In the data rows, 128 means zero.
Some points, one per row:
[112  97  92 112 151 147 126 205 112 134  79 130 146  64 126  99 171  83
 145 127 134 180 176 139 158 102 255 186  90 144  73  92 162 126 121 108
 121 159  74 163  45  78]
[157 129 121 148 132 123 164  92 149 132 159 137 136 137 117 144 101 154
 169 102 118 138 126 141 106 154  79  87 141 110 117 155 191 107 190 109
 128 186 187 147 193 140]
[ 94 137 123 173 157 152  65 137 172 108 162 154  58  95 105 164 147 146
 145 124 154 112 184 112 132  60 135 134 147 121 113 112  75 163 149 108
 131 135 204 186 113 108]
[ 98 178 135  79  93  48 100 144 113  54 150  54 255 163 138 180 100  49
 115 153 117  25 183 149 147  84 106 108 155  69  58 130  36 188 222 104
 123 149  78 125  84 152]
[126  33 114 127 153  55 178 165 113  95 140 136 101  95 115 151 146 172
 119  99  55 116 103 120 179 127  97 146 162  83 158 106 118 100 122 125
 115 156 123 213 135 149]
[117  35 111 124 220 220 144 128  73 144 175 115 117 118 125 217 172 131
  59 101  79 124  97 140 136  68  88 249 159 131 133 185  56  64 106  78
 168 113  78  61 170  83]
[192 197 149 139 149 142 164  50 162  57  83 106  56 104  20 191  64 159
  31   5 114  41 194 223 176  32  30 159 144 126 152 184 116  95 171 143
 212 156 186  60 114 199]
[116 130 127 107 115 157  85  95 103 110 138 129  83 160 140 194  59 181
 107 153 132  89 153 132 134  76  57 196 143 186 126 140  88 129 101 137
 127  46  89  93 145 165]
[139 133  66 129 255 202 237 128 255 118 148 121 100  96 117 198  68 111
 173 159  96   0  90 126 135  26  92 255  61  64 193 141   0 176 230 113
  83 181   0  89 132 172]
[187 143 163 130   0  43 126 125  80  90 164 134 203 190 101  85  73  63
 119 170 183 113  77 140 130 216 155  45 134  91 147 110 110 192  69 175
  21  21 137 129 196 199]
[121 186 108 129 159 157 152 184 102  87 145 113 105 126 142  82 139 138
 141 134 121  77 147 114 159 134 128 142  85 134 168 128 138  93 164 143
 136 160  54  74  93 128]
[133  89 141 174 121 147 108 140  83 128 191 146 159 147 129  83 160 175
 177  51 108 174 174 127  98 131 172 107 192 132 159 100 112 120 170 160
  82 175 100 180 173  76]
[128 165 191 134 121 104 177 104 125 199 109 192  99 128 197 124  80 157
  74 139 157 189  72 110 117 198 106 125 132 135 204 128 200 138  45  98
 121 129 150 106 155 140]
[ 93 155  87 157 141 105 116 105 164 148 100 137 144 141  67  93  99 125
 117 164  94 144 115 145  81 131 150 143 161 146  90  90 194 163 136 173
 158 124 211   0 142 208]
[100 126 159 120 151 135  84 141  88 111 113 118  96 114 174 129 131  82
  85 140 173 176  90 115  80 189 100  76 144 126  63 198 131 113  91  45
 139 100 155  97 123 111]
Then 14 other points, each followed by its number:
[104 164  97 150  90 134 154  98 119 121 106 138 165 156 150 158 182 204
 120 125 186 110  96 151 160 105  97 129 155 133  45 143 113 141 117 115
 162 102 223 194 143  79] 0
[139 167 149 201 117 123 107  98 140 191 122 121 135 196  45  99 132 120
 150  66  82 143 145 109 133 128 154  57 102 152 118 142 145 103 149 176
 143 110 172 127 146 121] 1
[181  71 159 111  93 163 130 100 153  51 133 129  88 108 152 155 126 135
 123 153 165  95 161 121 174 122 106  84 114 140 121 150  81  98 142  69
 145 146 117  84 108 140] 2
[106 243 120  84 128  84 135 139 146  61 104  93 177  92 101  94 123  66
 153 103  92 106 163 107 125 120 214 149 116 210 125  89 105 127 170 152
 185 106 188 139  64 126] 3
[143  90 114 180  69 105 156  73 178  96 127  98 179 173 139 117 172 200
  80 101 162  59  41 171  88 110 108 135 195 145  37 132 119 132  93  73
  97 166 208 183 189  28] 4
[ 52 163  96 136 159 139 142 105 173 164 141 116 139 141 118 172 144 171
 126 102 136 135 101 119 100 104 124 183 151 102  98 127 117 127 141 146
 138 105 126 152  98  86] 5
[104 143 129  74 129  95 170 141 129  85  78  82 150  75  77 127 122  66
 115 122 127 126 140 145 117  99 212 115 107 146 113 112 114 133 136 163
 136  50 186 118  78  78] 6
[111  99 171  41 185 188 113 172  30  52 180  85  93 106 237 161 178  96
  99 102 134 116 175  85 115 184 134 112 203 124 185 134 144 193 131   0
  70 224  46 129  94 159] 7
[123  87 139 144  89 117 100 173 109 102 111 164  87  55 104 160 138 163
 168 133 119 182 186  97 175 125 122  78  83 110 130 119  83  94 153 118
 171 134 130 135 120  87] 8
[233  66 204 130 141 141 122  24 135  88  79  99  21  90 137 164  81 156
  76  97 122  59 178 210 174  81  81  94 174 132 144 232 116  88 165 135
 205 112 221  14 129 173] 9
[164 147 182 187 136  87 139  86 132 170  92 143 150 132 135 106 114 152
 109  67  90 131  93  98 114 137 160 126  99 145 166 125 155 131 175 164
 144 174 174 120 138  69] 10
[109 160  97 166 155 144  43  97 140 127 148 127 146 164 126 109 110 106
 154 149 163 159 149 179 131 133 145 143 121 162 111 103 168 162 150 183
 145 121 169 107 170 150] 11
[160 199 141  79  36 112 125 172  90  88 144 141 142 141 124  94 116  96
  92 123 144 105 108 109 141 159 167  69 142 111 162 147 112 113 123 192
  88 104  99 151 141 177] 12
[104 127  90 128 174 174 128 138 154 128 133  69 216 168 132  83 163 162
 167  93 123 129 157 106  79 114 165 188 151 125 151  80 173 111 185 184
 152 167   0 173  64 122] 13
Which three of these numbered points are nearest to each point below by angle, seen from the average point of the first points? Their numbers follow each, nearest first.
[134  33 118  96 164 149  78 195 149 230  70 128 140  75 150 159 204 113
 124 234 124 233 109  97 146 149  32 104  61  71 157 111 124  97 134  29
  78 135 112 182 126   0] > 8 7 5
[150 118  66  93 245 160 163 155 217 124 174 130  93 133 135 199 104 108
 160 138 115   0 123  76 119  30  48 239  51  92 169 138 112 149 245  93
 155 208  27  69 104 178] > 13 7 2
[189 179 146 165 152 110 172  92 147 212 171 154 109 129 160  88 145 180
 142  64 126 136 141 151 163 127 149 164 112 143 185 108 141 108 175 144
 145 170 126 174 180 122] > 10 1 13
[ 52 151  42 154  76 129 165 112  73 189  96 114 170 152 147 117 179 217
 120  83 155 162  86 174  86  52  85 163 156 117  53 154 152 131 120 148
 107  14 171 192 136  66] > 0 5 4
[ 98  58 108 103 198 159  92 179  83  82 115  97 127  92 115 136 182  80
 109 144 145 110 142 117 134 173 115 122 153 108 165 141  93  84 105  93
  87 130  60 159 111  47] > 7 8 13
[165 108 136 105  34  80 123 153  95  87 141 143 142 161  96  92 124  81
 129 140 157 113 113 112 152 162 155  61 131 114 162 136  87 131 149 181
  65  71  98 148 151 133] > 12 6 1
[162  99 117 141  98 132  79 148  84 138 194 113 145 110 139  90 169 164
 153  78 151 116 147 131 117 126 173 109 164 132 129 135 128 125 144 154
 108 171  88 181 167 149] > 13 12 7
[ 27 152  88 126 113 138 102  29 136 194 116 126 124 168 136 185 138 105
 136 188 175 132  77 134  87 100  62 139 128 103  62 142  81 102  17 130
 152  41 177  88 241  85] > 0 5 4
